Each row of this table is followed by its label. One hidden rule gives the labels. It looks at one to three of the table's principal directions, none of them among the few with the most spread.
array([ 11, -15,  23,  16,  22,  -9,  25,  52, -26,  17, -34,  -5, -19, -47,  48,  -2,  -2,  19,  -1, -11, -26, -35, -69, -34,  27,  32,  -9,   4, -21, -24, -30,  22]) mz
array([-22,   0, -34,   7,  12, -13,   3,   5,  15,  -4, -33, -19,  46,   8, -12,  15,   0,  -1, -18,  26,   8,  30,  28, -23,  12, -13,  20,  22,  40, -31,  14,  -6]) dd
array([-18,  14,   8,  -9, -16,   0, -10,  18, -48, -11, -19, -28, -47,   8,  -9, -12,  11,  24,  21,  13,  -6,   0, -22,  22,   5,   9, -34,   2, -20,  46, -29,   2]) bg
array([ -6,   2,  -3, -42,   9, -37, -35,  19,   9,  20, -23, -12,  37, -13,  50, -13,  17, -32, -34,  17,  -1,  42,  81, -11,   5,   0,  48,  20,  19, -60,  14,  13]) dd
array([ -1, -36,   7,  -6,   4, -29, -16,  -1,  -3,  33,  11, -14,   1, -33,  42,  -4,  39, -25,   6,  19, -21,  23,  34,  -8, -12,   6,  14, -18,   3, -40,  -6,  14]) zz
array([-14,  15, -18,  -4, -22,  31, -26, -57,  -5,  -6,  17, -15,  12,  24, -16,   1,  -8, -21, -19,  34,  28,  17,  40,  48,   0, -34,   1, -13,  11,  39,  23, -16]) mz
array([ 10,  -4,   7,  25,  -1,  10,  10, -17,   7,  15,   9,  -3,   5, -12,   8,  14,   5,  -9,  -4,  11,   5,  -7, -23,  10,   0, -19,  -6, -20,   8,  -4,   9,   4]) zz
array([ 53,  -1,  20, -20, -28,  25,   8, -26, -20, -31,  16,  28, -61,  39,  15, -11, -16,   3,  24, -30,  47, -35,   1,  40,  11,  17,  13,  28, -31,  12, -10, -10]) zz
array([ 35, -20,  27,  16,  39, -27,  47,  83,  70,  25, -16,  75,  44, -79,  52,   6, -26,  -6, -16, -66, -22, -39, -64, -83,  11,  22,  45,  22,   4, -79,  -2,  30]) dd
array([  3, -26,  26,   2,  27, -28,  25,  55, -22,  32, -19,   9,  -9, -45,  52, -11,  15,  12,   8, -24, -18, -13, -25, -49,   4,  44,  14,  14, -23, -57, -27,  18]) dd
array([  7,   3, -14,  23,  10,   1,  14, -18,  14, -17,  -4,  14,   7,  12, -13,  10, -14,   8,  -3, -12,  16, -13, -15, -15,   9,  -7,  11,  17,   9,  -6,   5,  -4]) bg
array([-40,  14, -12,  33,  11,   6,   5,   6,   0,   9, -15, -26,  23, -12, -33,  15,  -1,  15, -10,  28, -23,   9, -40,  -8,  -1, -21, -36, -26,  14,  31,   2,   2]) bg
array([-11,  42, -16,  21, -24,  43,  -2, -43,   1,  -9,  14, -33,  16,  24, -48,  30,  -2,   1, -13,  36,  23,   2, -10,  50,   4, -56, -33, -30,  24,  45,  35, -19]) zz
array([ 13,  53,  20, -42, -12,   4,   8,  64,  24, -33, -21,  38, -14,  -4,   2,   1, -24,  28,   6, -53,  13, -30, -22, -12,  22,  18,  10,  44, -33,   0,  -3,   3]) zz
array([-12,  28,  -1, -10,  -9,  -5,  -2,  26,  10,   1, -29,  -3,  13,  -6,   0,   2,   0,   2,  -6,   1,  20,   9,  -3,  -5,   3,  -4,  13,  26,  17, -17,   8,   0]) dd
array([ 19,   4,  44, -38, -12, -20,   1,  56,  -6,  23, -34,  24, -13, -49, 111,   1,  23, -15,  -2,  -1,  43,  12,  36,  13,  42,  -2,  59,  42, -33, -63, -14,  33]) bg
array([  8,  24,  15,  -1,  -8,   2,   3,  23, -10, -16, -29,  -9, -30,  18, -11,  -1, -10,  21,   8,  -1,  -2, -10, -45,  13,   7,   4, -27,   8,  -7,  25, -14,   8]) dd
array([ -44,   26,  -47,    9,   -9,   28,  -12,  -26,   11,  -30,   22,  -25,   27,   34, -104,    9,  -19,   16,   -3,   16,  -26,    8,   -2,    9,  -19,  -24,  -50,  -30,   25,   80,   19,  -32]) dd
array([ 16,  -8,  41, -52, -24, -26, -32,  39,   4,  18,   0,  32, -36, -36,  61, -36,  15, -29,  14, -20,   2,   7,  23,  16, -14,  22,  30,  14, -27, -11, -22,  24]) bg
array([ 36,  58,  18,  -4,  -4,  19,  40,  52,  -4, -36, -39,  26, -25,  -1,   8,  11, -34,  43,  -1, -60,  41, -66, -74, -16,  42,  15,  10,  60, -19, -17,  -2,  -3]) dd
array([ 49,  38,  10, -27, -10,   1,   0,  15,  29, -48, -24,  39, -21,  33,   5,  -4, -39,   7,  -7, -45,  33, -31, -14,   6,  23,   5,  26,  53,  -6,  -5,   4,   4]) zz
array([-10,   8, -20,  -9,   1,  -4,  -6,  -1,  29, -13,  -8,  11,  29,  18, -24,  -1, -14,  -5, -10,  -3,   8,  16,  24, -12,  -6,  -4,  17,  19,  21,  -5,  14,  -9]) dd
array([ -4,  16, -13,  45,   0,  48,  58, -17,  16, -16,  10,  31,  12,  15, -53,  24, -33,  33,  14, -32,  41, -42, -64, -17,   1,   1,  -8,  15,   0,  12,  14, -30]) bg
array([ 13,  33,  35, -48, -31,   3, -26,  17, -15, -10, -11,   4, -39,  11,  38,  -8,   8,  -3,   5,   5,  26,  12,  31,  54,  17, -11,   5,  13, -36,  20,  -8,  15]) dd
array([ 17, -49,   5,  56,  23,   3,  10, -50, -37,  36,  18, -45,  -8,  -6,  19,   9,  21, -13,  -8,  42, -32,  -5, -31,  10,  -5,  -9, -34, -61,  12,  -5,  -5,  11]) zz
array([-19,  55, -15,   2,  -3,  -9,  -3,  19,   2, -41, -38,  -8, -13,  32, -54,   0, -15,  37,   6, -16,  10,  -5, -38, -11,   2,  -5, -19,  37,  11,  31,  -3,  -5]) dd
array([-29,  -8, -38,  48, -10,  34,  16, -72,  20,  -3,  29,  -6,  32,  33, -66,  27,  -2,  -4,   8,  33,  31,  20,   6,  19, -21, -40, -13, -22,  34,  31,  27, -30]) dd
array([ -4,   0, -30,  67,  22,  26,  41, -26, -44, -30,  -1, -39, -23,  34, -79,  15, -20,  53,  14,  -4, -24, -49, -98, -19,   6,   8, -68, -19,  11,  51, -13, -23]) dd
array([  3,  -4,  12,  -8,  -6,   3,  -7,  -2, -22,   5,  17,  -7, -25,  -3,   5,  -8,  12,   3,  12,  -3, -12,  -7,   0,  13,  -7,   9, -16, -16, -20,  15,  -9,   0]) zz
array([-11,  -9,   0,   4,  -2,   4,  -8, -10, -25,  11,  14, -25, -10, -11,   4,   1,  18,   1,   5,  18, -17,   2,   3,  10,  -1,   0, -20, -27, -10,  15,  -6,  -1]) dd
array([-16, -17, -17,  -9,   9, -16, -28, -23, -14,  10,  21, -35,  14,  14, -16,  -6,  23, -13,  -7,  28, -35,  34,  54,   5, -18,  -6, -14, -33,  12,   5,   6,  -3]) zz
array([-50, -59, -49,  37,  21, -25,  -7, -41,  17,  31,  16, -28,  50,   4, -52,  -5,  23, -23,   6,  41, -36,  51,  30, -39, -55,   5,  -5, -31,  60, -14,   8, -16]) bg
array([-37,  -5, -31,  47,  -2,  21,   1, -62, -17,   7,  16, -39,   9,  20, -54,  12,  11,   4,   5,  39,   2,  11, -16,  12, -23, -20, -35, -33,  25,  35,  12, -22]) bg
array([-12,   4,  -4, -12,   9, -20,  -9,  24,  16,  12,  -2,   5,  19, -26,   4,  -8,   7,  -5,  -6, -17, -17,   2,   7, -33, -13,  15,  14,   7,   8, -28,   5,   1]) dd
array([-43, -10,  -5, -32,   6, -28, -37,   7, -51,  24,   8, -53,  -8,  -5,   4, -21,  46,   2,   7,  28, -43,  39,  61,  -4, -21,  24, -20, -24, -15,  -2, -13,  -2]) dd
array([ 16,  34,   9,  -4,   4,   0,  30,  41,  22, -21, -30,  26,   6,   8,   1,  17, -18,  26,   0, -32,  29, -17, -24, -19,  24,   0,  17,  43,  -4, -28,   6,   2]) zz
array([ 11, -19,   8, -12,  22, -35,  -3,  33,   6,   0, -16,   3,  -1,  -6,  25,  -4,   7,   2,   0,  -6, -32,  11,  12, -26,   8,  16,   7,   6,  -7, -27, -16,  20]) dd
array([ 52,  -4,  45, -49,  15, -44, -19,  62, -58, -11, -23, -10, -68, -25,  93, -24,  17,  14,   0, -30, -37, -30,   5,  -5,  47,  38,   6,  19, -59, -27, -45,  39]) dd
array([ 26, -19,  17,  -2,  20, -22,   3,  23, -29,   2,  -8,  -7, -20, -11,  37,  -9,   4,   4,  -6,  -7, -27, -11,  -7,  -8,  20,   9,  -2,  -4, -14, -12, -22,  20]) dd
array([ -5, -10,  19,  -2,   8, -10,  -8,  16, -34,  23,   4, -22, -17, -35,  37,  -3,  25,   2,   1,  12, -29,  -2,  -5,   1,   9,   5, -15, -25, -25,  -1, -17,  17]) dd
array([ 29, -40,   8,  49,  34, -13,  62,  34,  10,   2, -27,  30,   2, -26,  29,  19, -13,  20,  11, -24,   0, -32, -68, -52,  28,  17,  14,  22,   1, -47, -23,  16]) bg
array([-18,  25,  -9, -36, -12,  -5, -26,  -4,   8, -17,  15,   4,   6,  21, -21,  -5,   5,  -1,   1,  -3,   6,  25,  60,  14,  -7, -12,   7,   8,  -8,  19,  10,  -8]) zz
array([ 21, -16,   1,   3,   0,   9,   4, -10,  12, -16,  -9,  14,  -9,  16,   9,   2, -22,  -5,  -2,   5,   2,  -6,  -9,  11,  16,   2,   1,   3,  -4,  14,  -8,   6]) mz
array([ 19, -14,   6,  47,  32,   1,  53,  30,   8, -16, -22,  22, -10,   4, -20,  12, -31,  40,  13, -32, -20, -41, -96, -44,  13,  22, -25,   7,  -7,   3, -23,   9]) dd
array([ -6,  18,  -4, -49, -27,  -3, -61, -29, -21, -16,  10, -21, -19,  27,   5, -24,   7, -24, -12,  27,   4,  30,  74,  56,  -2, -19,   2,  -4,  -6,  45,   3,   0]) dd
array([-13, -43,  -6,  35,  13,  -9,  22, -10,  26,  32,  25,  15,  27, -24, -14,   6,  15, -13,  15,   1, -14,  12, -11, -29, -33,   1,   2, -24,  20, -22,   2,  -2]) zz
array([-15,   1, -39, -14,  12, -29, -30, -13,   7, -12, -14, -29,  33,  24, -22,  -8,   4, -13, -22,  18, -15,  33,  55, -18,  -8,  -5,  15,  13,  42, -18,  14,  -7]) zz
array([  1,  21, -28,  16, -14,  24,  -1, -48, -37, -40,  -3, -34, -33,  59, -59,  -1, -14,  23,  10,   7,  19, -19, -23,  24,   0,  -2, -31,  10,  14,  47,   1, -28]) dd
array([-11, -19, -15,   9,   3,  -4, -23, -46, -27,  11,  18, -36,   2,  23, -18, -10,  15, -17,  -9,  36, -15,  27,  34,  23, -20, -15, -16, -32,  20,  21,   5,  -6]) dd
array([ -4,  29, -19, -37,   5,  -3,  -1,  30,  11, -36, -23,   1,  13,  31, -26,   0, -21,  24,  -5, -25,  -3,  -3,  24, -28,  13,  29,   8,  40,  -2, -14,   7, -16]) dd
array([ 19,  -4,  14, -40,   9, -18, -14,  27,  -4,   2,  -8,   8,   5,  -8,  50, -12,   0, -11, -18, -10,  -7,   7,  48,  -6,  19,  15,  30,  16, -17, -35,  -3,  13]) bg
array([-41,   6, -22,  -2,   3, -12, -12,  -2,  21,   7, -27, -19,  46,  11,  -6,  17,  13,  -8, -13,  45,  11,  57,  52,  -2,   2, -24,  14,   8,  26, -17,  16,   1]) dd
array([-10,  39,   2, -19, -20,  27,  -8,   4, -12, -10,  -2,  -7,  -6, -11,   7,   6,  -4,   8,  -7,  -1,  20, -18,   0,  20,  21,  -4,  -2,   7, -21,  17,   9, -10]) bg
array([-55, -36, -53,  32,  24, -17,  -9, -46, -43,   6,  12, -74,  25,  38, -64,   7,  34,  11,   5,  61, -41,  54,  49, -12, -22, -12, -39, -39,  36,  19,  -1, -20]) zz
array([ 11,  27,  20, -15, -22,  12, -12, -13, -15, -21,  10,  10, -42,  25,  -4,  -5,  -3,   9,  14,  -8,  22,  -7,  -1,  43,   3, -13, -13,   2, -31,  45,  -8,   3]) dd
array([  9, -29, -18,   4,  30, -21,   6,  -4,   9,   3, -20, -12,  44,  18,  22,  12,   0, -12, -27,  26,  -3,  33,  55, -20,  21,  -9,  30,  10,  27, -51,  10,   7]) zz
array([  9,   0,  20,  -6,  -5,  -2,  28,  43,  15,  19, -27,  28,   6, -26,  34,  -1,  -2,  -1,   7, -22,  34,  -8, -20, -21,   1,  22,  36,  38,   3, -56,  -2,   3]) dd
array([ 33, -14,  12, -44,   6, -35, -33,  24, -10,  -4, -28,  -8, -13, -11,  77, -16,   8, -22, -20,   6, -14,   9,  48,   0,  31,  16,  35,  21,  -9, -42, -13,  27]) dd
array([  2, -12,   9,   3, -13,   4, -19, -34, -10,  18,  37,  -5, -26,  -4, -11, -19,  14, -16,  15,  -4, -13,  -9, -10,  15, -40,  12, -19, -31,  -4,  19,  -1,  -6]) dd
array([ -4, -26, -16,  31,   2,  11,   1, -46, -19,   7,   7, -21,   3,   3,   7,   9,   7, -12,  -5,  36,   9,   7,   6,  17,   9, -21,  -3, -18,  12,  10,   0,  -3]) mz
array([-52,   6, -64,  17,  -3,  20, -19, -74,  22,  -3,  31, -33,  62,  36, -81,  16,   4, -14, -16,  41,   4,  40,  59,   3, -31, -31,  -8, -25,  50,  20,  45, -41]) dd
array([ -4,  29,  -9,  14,   7,   9,  35,  29,  30, -10, -28,   4,  27,   3, -24,  28, -12,  27,   1, -17,  16, -15, -39, -36,  10,   8,   2,  27,  15, -37,  17, -11]) zz
array([-10, -10, -22,  72,  19,  38,  52, -31, -44,  -3,  21, -33, -14,   1, -59,  21,  -6,  46,  18,  -8, -18, -56, -96, -26,  -1,  15, -59, -32,   0,  27,  -5, -29]) bg
array([-20,  -9, -13,   5,  10, -14, -11,  -2,   5,  13,   3, -23,  22,  -5, -14,   4,  16,  -5,  -4,  20, -28,  23,  16, -12, -13,  -6, -12, -21,  17,  -5,   6,   1]) zz
array([ -6, -51,   4,  -9,   5, -25, -18,  -5,   5,  18,  26,  15,  -9, -18,  14, -24,  15, -22,  18,   0, -34,  18,  28, -11, -28,  21,   5, -20, -10,   3, -21,  10]) bg
array([-34, -28, -58,  23,  18,   2, -11, -59, -13, -15,  -5, -51,  32,  62, -62,   5,  -4,   2, -11,  54, -20,  41,  42,  -5, -12,  -3, -23, -16,  42,  21,  10, -24]) bg
array([ -4,  18,   1,  15,   1,  13,   9,   7,   3, -16,  10,  -5, -17,   9, -50,   7, -11,  28,  15, -16, -32, -26, -59,  -6, -10,   8, -50, -23, -11,  43,  -5,  -5]) zz
array([ 23,   4,   2,  54,   8,  38,  26, -40, -28, -16,   9, -25, -26,  28, -32,  22, -19,  25,  -1,  13,  -9, -40, -78,  25,  17, -19, -58, -38,  -5,  51,  -2,  -4]) zz
array([  3,   9,  -5,   4,   1,   8,   9,   5,  -7,  -5,  -1,  -6,  -6,  -5, -12,   0,  -5,  12,   3, -17,  -4, -26, -29, -16,  -1,  19,  -8,   6,   1,  -6,   1, -11]) dd
array([-33, -21,  -6, -18,  16, -37,  -9,  37,  12,  31, -10,   9,  30, -36,  15, -24,  16, -12,  -1, -14, -19,  23,  28, -55, -30,  37,  32,  19,  12, -52,  -6,   1]) mz
array([  0, -41, -11,  34,  39, -16,  45,  23,  24,  15, -14,  19,  41,  -8,  -4,  11, -10,   9,  -2, -12, -13,   3, -18, -62,  -3,  20,  16,  10,  22, -53,  -3,   1]) dd
array([-23,  -4, -39,  -6, -25,  22, -32, -80, -13, -23,  48, -23, -11,  63, -83, -16,   0,  -8,  17,  16,   1,  18,  45,  34, -46,  -3, -27, -23,  18,  63,  15, -40]) dd
array([  6,  -8,  20,   7,  22,  -9,  35,  48,  15,  33, -24,  28,  32, -50,  58,   9,   0,  -1, -15, -20,  17,  -9, -14, -42,  18,  14,  43,  26,  -4, -75,   2,  14]) bg
Which label does each new row get?
array([ 15,  50,  40, -55, -21, -17, -14,  74,  13, -10, -44,  35, -22, -20,  49, -17, -11,   3,  -5, -34,  29,  -5,  -2,   9,  20,   8,  33,  54, -25, -14, -11,  23]) bg
array([  8, -11, -34,  25,  24, -14,  15,   0,  10, -31, -43, -13,  19,  29, -17,  15, -21,  13, -13,  12,  -4,   2, -14, -29,  28,  -4,   6,  29,  35, -14,  -2,   1]) bg
array([  3, -18,  37, -21,  -6,  -8, -14,  21, -20,  39,  13,  -9, -15, -43,  63,  -4,  33, -18,   3,  20, -19,  14,  22,  23,   4,   0,  -2, -32, -32, -11, -13,  23]) zz
array([  7,  26, -19,   0, -15,  25,  12, -32,   8, -40,  16,  18,  -4,  44, -43,  13, -18,  15,  10, -18,  43, -11,  15,  18,   8, -18,   6,  24,  -1,  24,  15, -25]) zz
array([-70,  -7, -55,  -1,   3,   2, -22, -23,   9,  15, -12, -41,  68,  10, -44,   0,   5, -17, -23,  54,  -6,  57,  61, -15, -22,  -7,   6,  -5,  50,  -2,  25, -26]) mz
array([-27, -12, -34,  55,  31,  15,  36, -14, -19,   1, -16, -32,  32,   5, -32,  25,  -8,  27, -11,  24, -10,  -7, -36, -32,  17,  -4, -22, -10,  21,  -1,   3, -14]) mz
array([-11, -37,   0,  -5,  -1, -13, -13, -15, -34,  32,   4, -30,  -2, -16,  41,  -8,  37, -22,   3,  36,  -1,  29,  48,   9,  -4,   5,  14, -12,   3, -30,  -8,   3]) dd
array([ 55,   1,  64, -48, -24, -12,  -5,  53,  -4,  -1, -16,  61, -64, -28,  88, -34, -11, -14,  15, -48,  31, -28, -13,  25,  17,  27,  41,  42, -51, -13, -34,  32]) bg
array([ 34,   0,  37, -25, -17, -15,  -9,  39,  27,  -5, -13,  44, -35, -16,  33, -20, -13, -13,  13, -30,   1, -14, -30,  10,  -4,  13,  13,  18, -16,   5, -20,  25]) bg
array([ -2,  36,   8,  -6,  20, -24,  13,  69,  15, -14, -24,  17,   7, -25,  -7,   3, -11,  31,  -5, -43, -24, -22, -41, -45,  14,   7,  -4,  22,  -9,  -9,  -8,  13]) zz
array([ 25,  20,  53, -40, -20,  -4, -12,  31,   1,  -4,  16,  58, -53, -18,  39, -29,  -7,   0,  19, -54,  16, -25, -10,  21,  -6,  18,  14,  18, -59,  19, -22,  19]) bg
array([-20, -20, -27,   9,   3,   4, -11, -35, -35,  -6,  18, -39,  -7,  24, -35,  -6,  11,   5,   7,  25, -24,  11,  19,   6, -11,   5, -29, -25,   7,  31,  -5, -17]) dd
array([ -4, -39,  -8,  23,  24, -10,  20,   7,   2,  21,  -4,   1,  21, -26,  17,   2,   2,  -3,  -3,   1, -18,  -4, -14, -40,   0,  20,  10,  -4,  10, -35,  -7,   3]) mz
array([ -3, -42,  17,   6, -17,   3, -42, -70, -40,  45,  44, -31, -29,  -9,  34, -23,  36, -47,   2,  53, -12,  27,  36,  59, -33, -15, -16, -63,  -7,  29,  -6,  10]) bg
array([ 24,  13,   7,  27,  15,  17,  54,  43,  32,   1, -38,  32,  29, -35,  29,  27, -31,  15, -17, -30,  28, -45, -70, -40,  39,   6,  28,  36,   9, -54,  10,   5]) bg
array([ -4, -10, -17, -19,  26, -39,  -6,  30,  14,  -5, -25,  -1,  30,  -6,  20,  -1,   6,   0, -15,  -5, -17,  20,  44, -46,  14,  15,  33,  29,  11, -54,   0,   8]) dd
array([-14,  53,  -7, -12, -34,  16, -20, -28,  -7, -23,  10, -15, -14,  43, -51,   2,   6,   6,   7,   9,  37,  16,  20,  50, -14, -39, -15,   5,  10,  47,  19, -17]) zz
array([ 68,   3,  32,   7, -13,  21,  19, -12,  22, -22,  17,  47, -32,   7,  27,  12, -24,  -7,   4, -29,  27, -41, -35,  35,  25, -20,   8,   2, -22,  12,   0,  14]) zz
array([-11, -12,   4,  -5,  10, -13, -15,  13, -21,  24,   2, -27,   2, -19,   7, -16,  13,  -7,  -9,  11, -39,   6,  -1,  -9, -15,  15, -17, -25,   4,  -2,  -6,   5]) dd
array([ -6,  39,  -6, -37, -15, -10, -26,  -1,  16,  -9, -18,  -5,  18,  23,   5,   0,   6, -11, -16,   7,  35,  30,  60,  13,   1, -14,  32,  33,  15, -27,  25,  -5]) zz
array([  8,  31,   0, -13,  -6,   5,  -5,  23,  32, -26,  -7,   8,   1,  13, -33,   9, -19,  13,  -1, -16, -19, -12, -25,  -1,   2,  -4, -22,  -1,   1,  25,   7,   1]) zz
array([  2,  18,  33, -30, -45,  16, -28, -12,  40,  15,  26,  40, -14, -13,  16, -10,   3, -36,  11,  -1,  31,  14,  17,  53, -27, -20,  12, -12, -17,  28,  11,   8]) dd
